In the data rows, 128 means zero.
What is the hidden score of each row? Scores go from 0 to 40, and 20 is about the middle. The score is a weighted sum of the row's numbers plus the product of two more (or one squared), each taken from its middle value.
[180 148  99  98 135 128  95 141 137 138 160 113 173 108  89  94 145] ~ 16
[141  89  84 123 147 161 103 125 166 132 140 138 174 112 151 103 158] ~ 20
[115  81 220 140 133 108 177  48 124 116 106 213  82 133 157 151 126] ~ 19
[111 139 120 142 192 143 149 121 117 155 104 158  78 115 174 137 162] ~ 20
[170 134 139 111  97 112 134 150 146 114 132 118 172 102  95 145  88] ~ 21
[103 137 154 157 123  97 214 138  89  64 109 130  79 110 141 166 141] ~ 33
[116  72 140 158 111 121 136  85 157 122 148 162  89 151 156 122 124] ~ 23
[109 130 130 163 114 171 136  79 127  89 100 119  61 112  98 173 129] ~ 31
[110  95 144 143 127 145 144 119 126 114 144 137 112 160 149 139 161] ~ 17
[174 138 121 103 105  99 120 137 144 127 167 124 180 127  81 122 135] ~ 22
[163 189 133  95  96 107 118 147 142 125 145 111 180  97  88 128 105] ~ 20
[114  97 154 160 101 118 163 120  99 107 147 135  93 142 149 159 149] ~ 15
[130 107 160 113  53  76 136 128  71 101 157  83 141 124 116 147  61] ~ 18
[121 191  84  96 116 102 128 157 132 148 125 111 182 120  77 114 141] ~ 18
[189 143 133 101 100 127 139 139 167 161 102 164 159 112 115 125 125] ~ 17
[163 202 161  97 111 116 125 152 135 138 111  90 176 109  63 152  94] ~ 21
[155 163 111 105 178 113 131 141 160 129 129 138 143 136 131 104 130] ~ 29
[174 137 128 116 138 133 107  92 182 133 106 152 157 140 156  96 152] ~ 20
[105  93 164 166  84 116 137 185  73 100 187  87 107  91  66 190  39] ~ 16
[118  71 143 133 126 137 154 134  98 101 147 144 113 158 136 119 156] ~ 15
[129 119 166 134 167 151 155  36 121 129  62 200 109 173 177 105 170] ~ 15
[113 141 154 111 101 118 127 165 112 134 168  62 156 116  83 128 114] ~ 17
[116 111  81 100 145 143 125  80 136 140 105 149 123 158 142  86 122] ~ 22
[177 156 112  69 117 121 100 147  90 161 135  66 155 108  98 110 169] ~ 14
[122 125 121 105  94  97 133 123 120 119 148 104 157  84  90 144  73] ~ 20
[121 104 138 154  73  81 136 125 108 104 158  37 117 118 122 161  82] ~ 23
[155 148 126 136 102  98 138 149 149 143 136 132 149 124 123 135 125] ~ 20
[175  95  87 126 147 148  86 142 158 154 170 156 164 106 105  95 127] ~ 16
[166 135 125   0 135  16 147   0 123 141  99 255 218 146 130  88 216] ~ 28
[151 109  72  81 159 197  76 149 163 179  79 168 117 127 132  81 132] ~ 17
[120 174  88  75 134 139 101 112 156 167  89 139 126 133  91  98 127] ~ 22
[121 128  70 111 173 160  98 132 146 179 132 158 157 130 143 117 162] ~ 17
[126 113  85 126 150 156  95  89 165 134 127 148 135 118 128  92 150] ~ 17
[119 184 132 107 136 107 118 160 131 104 133 122 147 117  96 125 110] ~ 23
[103  99 135 124 150 191 108  61 119  69 130 100  80 155 171 103 151] ~ 31
[175  96 106  76 121 137  65 105 146 126 124 129 166 146 109 107 101] ~ 20
[ 86  70  74 165 164 132 110 126 113 122 110 127 115 159 167 103  99] ~ 20
[117  86 146 139  85  95 136 114  79 106 141 103 105 147 119 153 111] ~ 16
[140 155 104 115 133 141  99 136 121 146 130  65 155  84 108 140 142] ~ 25
[112  84 123 148  72  94 174 128  51  61 182  69 129 130 107 165  88] ~ 18
[116 173 132 128 120  92 151 157  99 125 150 147 116 112  98 164 136] ~ 22
[108  60 127 144 123 105 159 136  67 100 113 114  89 161 142 155 149] ~ 21
[142 108 118 118 139 159  83 104 138 138 121 126 144 123 146  76 130] ~ 15
[122 156 150  98 160 152 105 116 130 143  73 125 104 148 131 135  95] ~ 25
[146 124  98 125 162 193 112 181 192 146  89 148 137 104 145 104 112] ~ 30
[140 153 145 143 104 128  82 158 172 138 193 120 179  96 128 104 103] ~ 17
[152 126  83 114 102  97  42 114 172 119  88 172 126  95  84 105 160] ~ 27
[136 163 136  77 118  75  73 136 133 144  70 112 161 119 102 114 104] ~ 26
[126  92 161 118  83 100 152 135  66  76 161  67  89 169  76 154  77] ~ 26
[ 90 165  96 144 172 196 110  85 154 170  96 185 128 160 176 104 173] ~ 14
[160  96 154 101 148 162 103  88 193 137  75 159 120 143 168 124 129] ~ 28
[121 158 177 206 128 110 181 123 112 117  93 127  76 101 158 161 120] ~ 23
[112 121 182 156 113 120 204 166 108 134  68 137  67 108 136 141 123] ~ 23
[105 106  94 136 142 152 117 124 150 136  73 145 108 145 131 114 166] ~ 25
[ 83 123 141 164 143 120 174  99 144 107 101 166 103 163 166 133 147] ~ 22
[134 179  88 108 163 130 110 173 148 129 119 147 145 134  95 104 125] ~ 23
[132 185 135  80 142 150 125 121 147 170 103 116 158 137 115 111 124] ~ 22
[153 140  99 120 167 146 111 134 156 151 115 179 120 130 150 111 130] ~ 22
[117 175 164 154 101  78 150 153 107 129 132 103 129  90  96 157 105] ~ 17
[154 140 174 143  66 102 131 123  96  70 143  72 138 139  85 128 127] ~ 18
[128 139  90  98 162 128  83 145 130 130 130 157 178 100 140  99 169] ~ 19
[122 106 198 177 131 146 121 112 127 133  84 183 108 120 195  48 135] ~ 11
[175 163 143 114 110 125 132 128 157 157  77 137 171  90 143 118 123] ~ 22
[101 148 147 164 145 104 167 141 108 124 100 114  88 131 145 159 131] ~ 23
[121 152 141 126 102  62 137 117 102 107 160 133 106  94 136 139 118] ~ 21
[148 188 130  80 104  85 125 145 116 113 129 111 162 117  86 113 117] ~ 21
[ 89 135 182 161 130 113 139  81 100 120 105 156  89 112 149 170 129] ~ 17
[179 145 127 106  87 108 105 181 146  85 155  93 167 105  79 100  83] ~ 23
[119  83 162 122 121 139 135  77 135 128 129 156 101 139 161 144 130] ~ 19
[111 123 179 157 114 124 189 125  78 116  80 130  78 127 168 134 127] ~ 20
[107 127 161 152 154 141 154 103 115 127 102 170 124 158 171 154 148] ~ 17
[102 153  82 120 174 131 109  95 141 150  85 142 131  87 165 105 159] ~ 30
[ 91 135 172 177 147 142 182 103 121 137 107 168  76 189 162 156 176] ~ 22
[149 108  71 110 132 166  73 139 161 136 137 130 162 144 127  95 144] ~ 16
[163 154 161 108  98  86 137 145 144 121 109  95 158  87  98 127  96] ~ 26
[162 133 113 101  55  86 171 122 125 118 158  36 114 118 129 133 124] ~ 24
[101  82 146 154 129 119 110 105 117 128 149 121  90 153 126 135 101] ~ 22
[131 146  95 107 151 160  71 120 139 150 139 133 170 102 142  91 110] ~ 15
[ 90 165 118  93 182 149 136  96 152 149  73 154 112 151 164 121 194] ~ 25
[104 145 129 150 158 146 154 121 115 132 135 119  76 158 151 157 169] ~ 23
[116 159 185 113  89 113 130 101 115 140 107 111 122 116  85 171 106] ~ 17
[140  97 100 111 143 127 121 118 160 118 105 153 142 149 135 109 158] ~ 23
[114 121 161 160 143 150 134  69 115 128  87 147 106 159 189 137 126] ~ 17
[138 141  95 120 141 147  95 176 152 146 142 136 162 124 148 112 119] ~ 19
[122 165 120 101 130 114 119 168 136 129 101 129 147  91  91 128 124] ~ 25
[165 149 157 151  65  50 163 150 132 103 116 101 119  89 120 163  99] ~ 26
[114 160 173 123  88  63 162  91  87 101 138  88  94 108  94 187 122] ~ 22
[ 90 119 154 122  78  89 143 132  70  95 132  75 105 120 100 163  97] ~ 21
[139  81  85 117 151 121  76 159 124 117 126 128 171 149 156  95 132] ~ 21
[157 164 125 113 158 135 129 162 166 144 119 141 147  83 115 109 137] ~ 21
